Rotation paths and how fast each direction turns (degrees a step)
Each turn is a multiple of 5 degrees from 10 to 175, or 0.
Each row of a path follows its step; steps can be skipped.
path 1
step 1: [ 13.5 -10.2  -2.4 -22.7   9.9  -5.8  23.9   1.6  31.8  -0.6 -11.0  10.7
   6.3  30.6 -38.1  23.8  18.1  34.8 -13.0  16.8   7.4   0.4  17.6 -23.8
  20.0  -0.2 -13.4  -9.8   4.9  -0.5   7.6 -20.8 -11.8  14.2  -1.2  18.6
  -1.6 -20.1 -34.3  33.1 -19.8  -5.3  41.1  -3.3 -24.2  21.2  -9.6]
step 5: [  9.8 -21.0  18.9 -48.2  12.4  23.2   2.0  -1.0  -1.1   4.8  10.0  -9.7
 -33.9 -22.8  -2.8  -9.0  45.2 -12.0  11.4   7.3  -5.1  -3.6   5.7 -17.3
  -0.6  16.0  33.8  26.2  32.1   6.9 -12.3  21.0  -0.8  -3.7  16.7  29.6
   0.6 -27.2  15.9  23.5  -6.0 -11.9  23.6  -9.2  -6.6  13.2 -23.5]
step 6: [  9.6  -0.4  -9.6 -30.0   6.9  25.5  36.3 -13.4   0.6  16.6 -10.3  26.9
  -3.7   7.1 -47.7  19.1  24.4   5.6 -17.4  17.6 -19.9   6.5  -8.9 -16.9
 -33.5   7.1   9.5   2.8  -9.8 -41.4  19.4  -7.6 -11.1  29.0 -16.3  -2.6
 -14.1  -3.5 -19.6  34.5 -10.9  -7.9  21.7  -1.8  -6.6  13.5 -11.3]
step 7: [ 35.1 -32.4   3.4 -30.2   9.2  -1.1  33.7  14.3  51.4 -23.2 -19.7 -11.5
 -15.4  25.6   0.3  -6.6   6.9  36.4  -7.5   4.7 -21.1 -12.1   6.8 -11.7
  12.5   8.4  -9.7  -2.2  12.8   7.2  12.2  -0.3   1.5  -2.2   6.8  33.2
  17.5 -10.4 -34.5  26.2   7.0  -0.3  19.2 -12.6 -13.9   9.7  10.0]
step 9: [  1.5  -5.4 -18.8 -26.8  13.9  -6.8  33.3  31.3   5.0  -7.5   2.2  38.5
  -7.9  -9.0 -37.8  15.7   3.2  -3.5  -1.4  28.9  -4.7 -25.2  -9.1 -21.0
   1.5  -4.0 -24.2 -19.6 -14.9   1.0   0.0  20.4   6.1  24.7  11.1 -10.6
  -5.8 -48.3 -11.2  19.3 -10.7  14.3  39.2  -6.1  -1.2 -15.5 -16.1]
step 10: [  2.3 -32.0  -1.3 -20.9   6.3  11.2   3.6  21.5  15.9  -5.4  14.2  -5.6
 -27.6  -8.1 -11.1  20.9  29.1   9.3  30.2  13.6  -0.5   0.7   5.3  -7.5
  -8.8  13.4  -5.1   0.1  37.0  25.3  14.8 -16.5  15.6 -23.3  -2.5  39.0
  -3.3 -21.5 -19.5  18.6  17.3 -35.9  30.0  10.7 -21.8  -5.5 -33.4]
step 11: [ 12.5 -26.4  23.1 -14.4  19.5  23.9  12.6 -26.8  -3.5   6.0  26.3  15.9
 -21.5  -6.4  -5.5   5.1  43.1  -3.5  -8.8  10.7 -10.0  -8.0  11.4  -4.1
 -23.4  -2.3  36.9  10.5  -2.0 -34.4   5.5  16.6 -11.8  24.3   6.3  28.1
  -1.9 -22.2  12.1  25.8 -28.4   2.4  28.6 -21.3 -20.8  -0.6 -14.7]
step 12: [ 15.8 -23.3 -25.6  -6.2   1.5   5.7  58.9   2.7  26.1   4.2 -26.2   5.1
  19.6  15.3 -39.4  26.4  10.1  17.3  -1.0  15.2 -33.0   2.0   7.5 -26.3
  -2.6   8.9 -12.3  20.5  14.1  -4.8  25.9   2.1 -13.1  24.7  -9.8  -6.3
   1.5  -1.7 -11.7  27.6   2.3 -10.0  26.5 -24.8 -12.9   0.5   3.3]
step 13: [ 12.6 -35.8   6.8 -28.7  22.6  11.9  26.8   2.0  23.2 -15.2  -7.4 -22.7
 -47.6 -12.4  -3.8 -15.3   5.7  25.1 -13.2   5.2  -4.4 -15.9   5.6  -3.0
  32.9 -15.7  12.5  22.5  34.3  -1.4  10.5   6.5  17.4  -1.7  14.2  34.5
  -5.3 -25.1 -25.4  28.3   2.0 -10.4   2.1  10.3  11.3 -12.9  20.2]
[  3.1   0.8  -6.8  -2.7   5.0   2.9   3.3   0.7  -3.4  -9.5   5.8  -9.8
  -5.4  -8.3   7.9   1.9   2.2   8.6  -3.5  -1.5  -2.3   3.8   6.0   2.5
  -1.0   5.1   8.6   0.1  -2.5   3.6  -6.1  -2.6   2.2  -1.1   9.2   0.3
   8.5   3.1   6.2  -3.4   2.8 -10.0   3.1  13.0  -2.7  -1.0   4.6]
130
[ -6.7   2.5   5.1  -6.9  -2.6   2.8   1.6  -2.9   3.0  -0.9  -4.7   4.6
   0.8   6.6   0.9   2.4  -9.1  -3.9  -9.4  -4.6   2.3   3.0   7.1  -4.2
   5.3  -3.6  -7.6   5.4  -3.4  -0.6   3.0  -3.0   8.7   6.0  10.7   5.4
   7.9   3.9  -2.8   6.0   5.1   0.8  -2.8   1.3   2.0 -10.4  11.4]
65
[  6.2  -5.5   2.1   9.2   0.9   2.4   1.3  -3.1   8.7  -7.5   4.3  -2.8
   4.7   6.7  10.7   0.3  -1.1  -3.4   1.9  -6.5  -9.3  -3.2  -2.5  -1.3
 -10.8   2.3  -0.4  -2.3  -1.9 -14.1   6.7   0.0  -6.5   4.3  -3.2   4.7
   9.7   6.1  -3.6  -4.5   2.7  -0.5   2.4  -4.7  -1.4  -3.4   0.4]
80
[-0.1 -7.8  0.2 10.7  7.0 -5.3  1.9  2.8  2.0 -3.0  5.0  8.2  5.6  2.5
  3.8  8.2 -0.5 -2.4 -4.5  1.7  8.6 -2.9  5.2  8.6 -2.0 -0.2 -2.0 -0.7
  2.5  7.1  6.9 -7.4  6.1 -2.3  0.1  1.4 -2.3 -0.2  8.5  2.6 -7.8  8.8
  8.7  5.9 -9.3 -4.5 -2.7]
40
[  2.4   1.5  -1.4   3.8   6.6   6.1  -5.4  -0.7   0.4  -1.0   1.8   5.7
  -4.1  -3.5  -5.2  -8.0   6.0  -4.4   5.3   7.5   5.1  -4.6   5.6   5.0
   2.2  -9.2  -1.1   1.3   1.3  -2.7   1.8  -2.9  -5.0   7.6   1.5 -10.4
  10.2   5.1   0.3   5.4  14.9   5.1  -1.0   2.0  -6.7   7.3   2.4]
130
[ -2.1   4.9  -1.2   1.8  -0.2  -3.8  -0.2   2.3   3.9   9.1   5.0   6.8
   4.7  -2.4  -1.3   1.5  -2.0   7.6   1.7   1.1  -1.1  -0.6   5.5   0.1
   3.8   8.4   4.7  -8.5  -9.3  -9.6  -4.7  -5.9  -6.9  16.6   8.4  -4.0
 -10.2  -0.3  -4.8  -1.1  -4.1   0.0   0.8   1.8  -4.4  -3.6   1.3]
135
path 2
step 3: [ 11.6   5.9 -14.9 -10.4  45.1   6.7  -8.3 -13.6  16.3 -27.3  38.0   7.9
  -5.2   1.4 -20.9 -17.8  10.7 -17.6  -6.6 -28.4  15.4 -14.1   6.3 -26.2
  26.0  -4.8  11.8 -23.6  -6.5  -4.1   9.8  -0.5  23.8  11.0 -10.2  35.1
  -3.8 -26.9 -11.8 -14.2  10.7 -11.9  -6.4  -8.2  13.6  -7.8  -3.5]
step 4: [ 11.6  -7.7  22.1  22.0  -5.0 -20.9 -28.7   4.2  21.1  30.3 -11.6  -8.1
   5.0  -0.6   3.0  -1.9 -10.1  35.5  -2.8  13.7 -45.6  14.5   0.3 -28.2
  11.5   0.8  11.5   7.5 -18.2   7.3   2.0 -30.0  -2.3   8.5   7.3  16.1
  -7.9 -26.6  -0.4  -0.6  29.2   3.0  10.9 -13.4   2.3  14.6  30.5]
step 5: [ 15.7 -14.2 -11.2  -3.5   0.8   8.3   1.5 -15.1 -34.8  10.7 -21.9  29.5
  -7.8   7.1 -15.3   2.9  -4.5  -6.8 -12.6  -9.5  -3.1  11.4   5.0  -8.7
   1.5   6.5  12.9  10.3  -5.1 -19.3  17.8  18.9  25.0  35.0   7.4  15.2
  -7.5   3.4   1.1 -25.7 -27.5  21.0  14.1   6.0 -30.6  42.6 -29.0]
step 6: [  2.0  26.6 -33.8 -14.0  -6.3  15.0   9.4  -0.9  19.8  26.3  20.9  24.7
   4.9  -7.8  13.3  -7.1 -15.4 -18.2   3.7   0.1   1.8 -18.1  12.5 -14.1
  45.2  28.5   0.3  -2.4 -14.3 -31.4   9.3  22.4 -17.2   2.9  12.2   3.0
 -12.0   2.0 -14.4   4.3  23.2 -10.0  -3.1  13.0  17.3   3.8  37.1]
step 7: [  7.0  -9.1  -8.1 -21.6   9.8  -5.4  -0.4  -8.7 -14.7  -3.1 -15.0  15.2
 -15.6 -18.9   5.7  17.2  -7.1  53.7   1.0  16.1  -2.1  -0.5  17.4 -13.9
 -23.4   6.5 -18.0 -26.4   9.3  30.3  19.6 -23.1  -8.2  37.3  24.6   4.4
   9.2 -12.7   0.2  -1.4  -9.3  14.4  -7.4  16.3   5.5 -11.6  33.2]
step 9: [ 15.3   2.4   4.8   0.4  22.0 -19.5  -0.9   5.3  26.1   1.9  14.3 -11.5
 -26.8 -13.9  16.3 -14.4  17.1  -5.0 -13.0  12.6   1.8  -8.1  18.9  10.9
   4.6   2.2 -13.4 -41.6  -9.9 -28.2  10.6  11.7  -6.6 -15.0   5.4  47.2
  -2.8 -18.0 -24.1 -19.1 -15.9 -16.8  35.9 -10.4  13.5   7.8  18.7]
step 11: [-12.4  13.0   2.7 -18.6 -23.3  29.5   4.2  -6.5   3.5  14.2   7.4  -4.9
   0.7  33.1  16.7  -2.4   2.9 -14.4 -52.0  -5.8 -13.2   9.1   1.1  10.5
  15.0   8.7  22.1  -4.8 -11.0 -20.7   7.1 -24.7  18.5  20.2  19.6   2.6
  19.8 -26.7 -16.3 -26.7   0.2  17.0  -4.2   6.5 -22.4  25.5  -7.9]
step 12: [  0.0 -11.8 -34.5   4.5   9.6  14.5 -21.0 -24.4  30.5  39.6  30.2  10.8
   0.9 -18.2 -21.4  -8.9 -10.8  17.6  26.9 -11.3  -3.5  -5.6   2.8   3.1
  -6.8   8.6 -13.4 -18.4 -11.7  -5.2 -11.9  40.1 -13.3  20.5  -0.7  17.8
   1.1 -15.1 -10.1 -35.9   3.0 -10.2  -7.3  10.1  -4.2   4.0   7.6]
step 13: [ -2.5   2.4  -7.6 -28.2  16.3  -1.1  -2.1   6.5  -3.7  -9.6 -23.8   3.8
  20.0   5.2  -2.8  13.9  15.0  47.1   5.0  32.0 -27.5   8.1 -32.9 -24.6
  40.6  24.7  20.2 -25.6  19.2  -0.4  28.2  -0.2   4.8  20.9   3.9   1.8
  -8.5 -10.2  14.0  10.0   9.9  -2.5   1.7   7.2   0.7  -4.2   0.4]
[ -1.6   6.6   0.8   1.4   1.5  -6.4  -5.0  -6.6  -8.0  -3.9   1.2  -0.8
  -1.7  -2.3   6.4  -1.4   5.7  -4.5   5.5   6.8   3.8   1.3 -12.6  -3.5
   4.2  -2.8  -1.6  -4.7   3.2 -12.0   8.9   6.1   1.9   5.4  -1.4   1.7
  -2.7  13.3  -9.6   3.8   1.1  -2.0  -7.0   0.5   5.3  -1.5   3.9]
100
[  5.1   1.6   7.0   6.2   6.5   0.7  -6.0   6.5   6.3   2.5  -8.6  -3.9
  -2.2  -1.1   0.4 -11.6   1.5  -8.2   2.7  -2.6  -2.6  -1.7   0.0   2.3
   3.2  -7.4  -4.6   5.9   3.3  -2.4  -1.3  -1.6  12.3   0.7   7.0   8.4
   9.3  -1.3  -2.3  -3.6   9.4   9.6  -2.2   0.7  -3.0  -4.2  -3.6]
55
[ -4.0  -4.7  -6.9   1.8   1.8  -6.0 -10.8  -3.8  -1.3   5.1   1.1  -3.3
   5.1  -4.9   2.1 -11.3   1.2   4.4  -3.4  -7.4   0.4   2.5   6.9   6.3
  -3.8   3.8   2.5   6.6  -7.4  -7.7   8.5  -1.6   1.7  -4.8   1.4  -4.0
  -1.3   5.4  15.2   0.6   2.0  -4.9  -6.2   4.1   5.4  -3.5   0.3]
175
[ -0.3  -8.3   4.0  -1.8  -4.0   1.2  -0.2  -8.4 -10.9   3.7   0.9  -1.3
  -1.1   0.3   7.2   1.2  -5.3   3.6 -12.6   2.3   7.7  -3.6  -1.5   5.9
   4.2  -2.0   8.6   9.3   2.5   3.3   1.3   1.7  -6.9  -0.2  -0.2   6.0
   6.2   5.7  -4.9  -1.6   6.7   5.4   1.2  -1.6  -2.4   3.2 -14.1]
120
[  4.8   0.3 -12.4   7.8   1.6   8.1  -0.9  10.6   1.3   2.4   8.0   1.3
  -2.2   3.4   7.2   3.8   1.8  -4.5  -6.0  -8.6   2.6  -4.2  -6.8  -1.1
  -4.0  -3.9   4.3   4.0   3.6  -2.3   2.8   4.7   6.1  -8.0   1.1  -2.0
   3.7   4.7  -3.3  -9.4 -11.4  -2.6  -0.2   1.4   0.7   9.2   1.1]
120
[ -3.8   4.2  -6.3  -0.3   7.6   1.0  -1.8  -6.2  -1.2  -8.9   3.6  -2.0
   2.6  -3.3   8.3  -0.5   0.3  10.7   6.0  -5.6  -1.6   0.4  -7.0   4.1
   4.5  -2.0   4.5  -3.8   5.6   5.8  -6.7   0.7   2.5   0.9   4.9  -2.2
   0.3  -1.3   5.1 -10.8   2.1   3.6   9.2 -12.3   6.3 -10.4   0.2]
70
path 3
step 0: [-11.3 -21.3  36.5  24.8   3.7   2.2  19.9  38.1  13.9 -16.8  16.4  -3.8
 -13.0   1.4  -2.0   8.8  11.7 -24.3   6.0   6.8 -32.2   8.3 -15.7  18.8
  17.6  -3.3 -23.6  -7.3 -19.8  -6.8  17.6  29.5 -28.1  18.9 -28.1  12.3
  -0.6  11.1   8.7  -5.1 -25.9  17.1  18.6  17.6 -16.8  -7.9 -14.3]
step 2: [  6.5 -12.0 -28.6 -25.0 -21.5   8.2 -25.5  10.5 -21.0 -35.0  -7.4  -6.7
   8.5  -5.9 -41.6 -14.6  18.6  12.5   1.0  28.7   0.6  34.8  16.1   4.7
 -14.7  -7.8  21.3  -5.5  -9.3 -15.0  -5.3 -31.0 -21.6 -12.3 -17.7   3.4
  -9.1  -1.8  24.4   3.8 -12.4   6.8   6.6  27.3   5.8  19.2  -6.5]
step 5: [-16.1  -5.5  -6.4   3.4 -37.0  19.4 -16.9   2.4 -15.8 -20.0 -15.8  -9.4
  26.5  14.5 -22.1 -23.3 -15.4  40.4   2.7  -5.5  14.0  31.9  11.1  -7.9
   4.7 -20.5   7.6  -2.7  12.0  16.4   8.4  21.5  -9.1 -12.0   5.0   8.6
  -8.4   3.5  37.9  -9.4 -41.8  17.7   0.5  18.3 -19.4  10.8  -7.4]
step 6: [-30.7  -3.4   8.6  32.0  -4.0   0.4   8.3 -13.3  -1.4   3.7  -7.4 -21.6
  18.8 -29.1  -0.7  20.3   2.1  -7.5   1.7   4.2  18.5 -17.4  -3.1   7.0
  -3.6 -21.9  -6.4 -14.7 -15.9   6.9  51.4   0.0  -1.4  25.2 -21.1  22.9
 -18.8  24.7  20.7   1.2   4.9 -27.8  29.7 -12.8   0.8 -30.0  -9.3]
step 8: [ 11.5 -14.0   8.0  13.8 -34.4   4.9  -8.3  29.5 -10.3   5.3   0.9 -10.3
   8.2  19.0 -16.0 -32.8 -31.4   3.9  31.7   7.3 -30.3  22.9  -0.4   1.2
   0.4  10.4 -13.0   4.1 -26.7 -11.4  20.7  16.7  -3.2 -11.7  -1.7 -18.3
 -10.0  16.0  27.8 -14.6 -35.6  17.6  -2.5   6.0  16.9   6.3 -27.7]
step 9: [ -0.8  -2.5   6.2  19.0  -0.5 -29.0  36.3 -20.4  -3.2  -9.2  32.8 -48.2
   2.3  -8.8 -16.6  27.9  10.7  -1.9  25.7   4.6   8.4  -4.0  -0.2   6.5
 -20.1 -12.7  -6.9 -11.4   0.6 -30.7  33.0  -4.0  13.2   8.5 -14.5 -20.5
 -20.5  14.5   2.7   3.2  10.1 -26.3   3.7   6.4 -26.0   2.4 -15.2]
step 10: [ 39.5  10.5 -32.8  -2.3  10.3   8.6  -2.3   4.1 -18.1  -9.6   6.6  -7.2
  -9.1  -2.3 -12.3  -5.7  12.3   7.5 -13.9  17.8   2.8  16.2  -9.3  31.4
  34.3  -2.9  -1.1   5.4  15.2   2.3 -15.8 -20.4  -8.2  13.8 -13.2  15.5
  10.4  42.4  -3.1  -3.7   4.4 -27.2   8.9  31.3   2.2  48.6   2.3]
step 11: [  6.4  -5.8  32.2  27.1  -1.8   5.1   2.7  22.2  20.4   1.0 -18.6 -31.8
 -16.4 -11.3 -26.8 -33.8  -1.6   2.9   5.8  10.3   3.6  20.1 -16.2 -19.5
   1.3  -4.2 -14.5   4.7 -24.6 -11.4  17.8   8.1   1.7  -8.0   0.4  19.1
  21.4  -7.3  35.2 -11.6 -25.6  11.9 -11.3   3.6  35.0  33.6  12.5]
step 13: [  9.3  30.2 -13.3  -9.7 -32.2   1.7 -26.3   1.8 -12.7   2.7   8.4  10.2
  25.6 -18.7  -9.9  -9.7   8.1  43.2  -1.5 -11.4  -4.0   7.4  -1.2  16.7
  34.0 -12.5  13.0  -8.6  23.1   2.1  22.1 -22.1 -21.5   4.7  19.9  27.7
   9.5  20.6 -23.7 -23.2  -6.3   0.5  13.7  21.2  -4.9  27.5  -3.5]
[ -5.3  -3.7  -1.1   1.0   3.3   3.2   6.2   1.8   5.5   8.8  -4.3   0.7
  -1.3  -1.6  -5.2   6.7   3.7   6.0  -4.1  -6.9 -11.0  10.2   1.4  -8.5
  12.0   9.0  -9.0   7.0   1.4   5.9  -0.8   0.2  -0.2  -0.5   1.6  -4.3
   0.4   3.3  -4.5   2.7   4.4  -3.0   6.9   5.7   7.3   2.4   3.7]
110
[  3.1   1.9  -5.3   8.8  -2.8   0.5  -0.8   0.6  -2.7   3.7  -4.9  -4.1
   1.2   5.6  -0.2   2.4 -10.1  -0.3   6.1  -2.1   4.2   0.7   0.9   5.2
   0.7  -3.9  -1.7   0.7   0.2  -1.4   6.3   2.7   7.8   6.0   8.8 -10.1
   4.8   7.1   6.6   0.5  -1.8 -18.3  -7.5   1.5   7.0   4.8   3.1]
20
[ -5.3  -3.7 -11.8  -0.9  -0.3  -7.8  -6.2   3.8   3.0  -3.7   5.6   3.1
  -0.6   1.2  -1.2  -4.3  -4.9   4.2  -9.3   3.8  -8.8   4.9   0.9   5.4
  -5.6  -1.5  -5.4   4.7   4.5   8.6   0.8  -8.6  -3.5   1.2   1.8   3.9
  -3.4   4.9  -1.3  -9.0  -5.4   2.6 -14.9   3.0   0.4   0.6   6.0]
130
[ -8.2   3.8   3.5  -1.1  -1.7   2.3   5.1  -6.9   5.1 -11.9   9.6   3.7
   5.3  -4.1  -4.9   4.4  -3.6 -11.3   0.6  -3.3   0.3  -3.9  -5.2  -3.9
  -2.4   4.1  -4.0  -8.0  -5.2   6.7   1.7   4.5  -8.9  -4.0  -0.8  -3.4
  -9.3  -2.8   1.7   3.3  -4.2  -9.3  -4.1   6.5   5.2   2.3   1.4]
120
[ -3.2   0.3 -13.6  -4.1  -5.8   4.4   4.2  -5.4   3.8  -2.5   2.5  -3.0
   3.1   7.0   1.3   1.1  -2.9  -4.0   2.2   3.9   1.5   4.1  -6.9  -2.6
  -0.2  -4.9  -2.3  -1.2  10.7  -2.1  -6.0  -3.6   1.7   1.7  -8.3  -0.3
   3.2  -5.1 -13.7  -2.9   0.0  -6.2   7.0 -13.6   3.5   6.3  -1.3]
130
[ -1.6  -2.0  -0.6   1.2   2.4  -6.9   1.0  -0.9 -10.9  -2.1  -2.0   3.4
  11.3   7.4  -9.4   3.6  -0.3   6.5  -4.7  -6.1   4.4  -1.8   5.6  -2.9
  -5.3 -11.6   4.6   2.1  -2.5   3.8   8.1  -5.2  -2.2  -5.0  -0.1  -2.3
  -7.1   1.6  -7.2   0.9   9.4  -1.4   6.6   3.1  -5.4   9.3  -2.9]
95
[-6.1  9.3  5.5  9.4 -3.3  8.7  3.8 -5.8  4.2 -7.3 -4.2  6.7  6.8  0.7
  5.1  6.8 -0.7  2.3 -0.8 -0.9 -5.4 -1.3 12.5  0.4  0.6 -1.2  6.8  0.7
  7.0  1.6 -0.1 -0.4  8.3 -6.8  3.6 12.4  2.0  3.5  3.0 -9.4 -1.0  1.6
  0.7 -3.5  4.7 -0.8  1.0]
45
[ -8.8  -2.4  -1.5   5.8  -1.9 -10.0   0.1  -5.8   1.0   2.8  -6.8 -10.5
  -2.3  -9.1   2.4  -9.6   5.8  -2.2   5.8   0.1   2.1  -5.7  -1.7  -6.7
  -4.4   1.7   2.2  -5.2  -4.3  -3.8   2.8  -4.9   2.0  -6.4   6.7   0.4
  -2.9   8.0 -11.4  -3.1   2.5   3.1  -1.1  -1.6  11.8  -1.3   3.9]
145
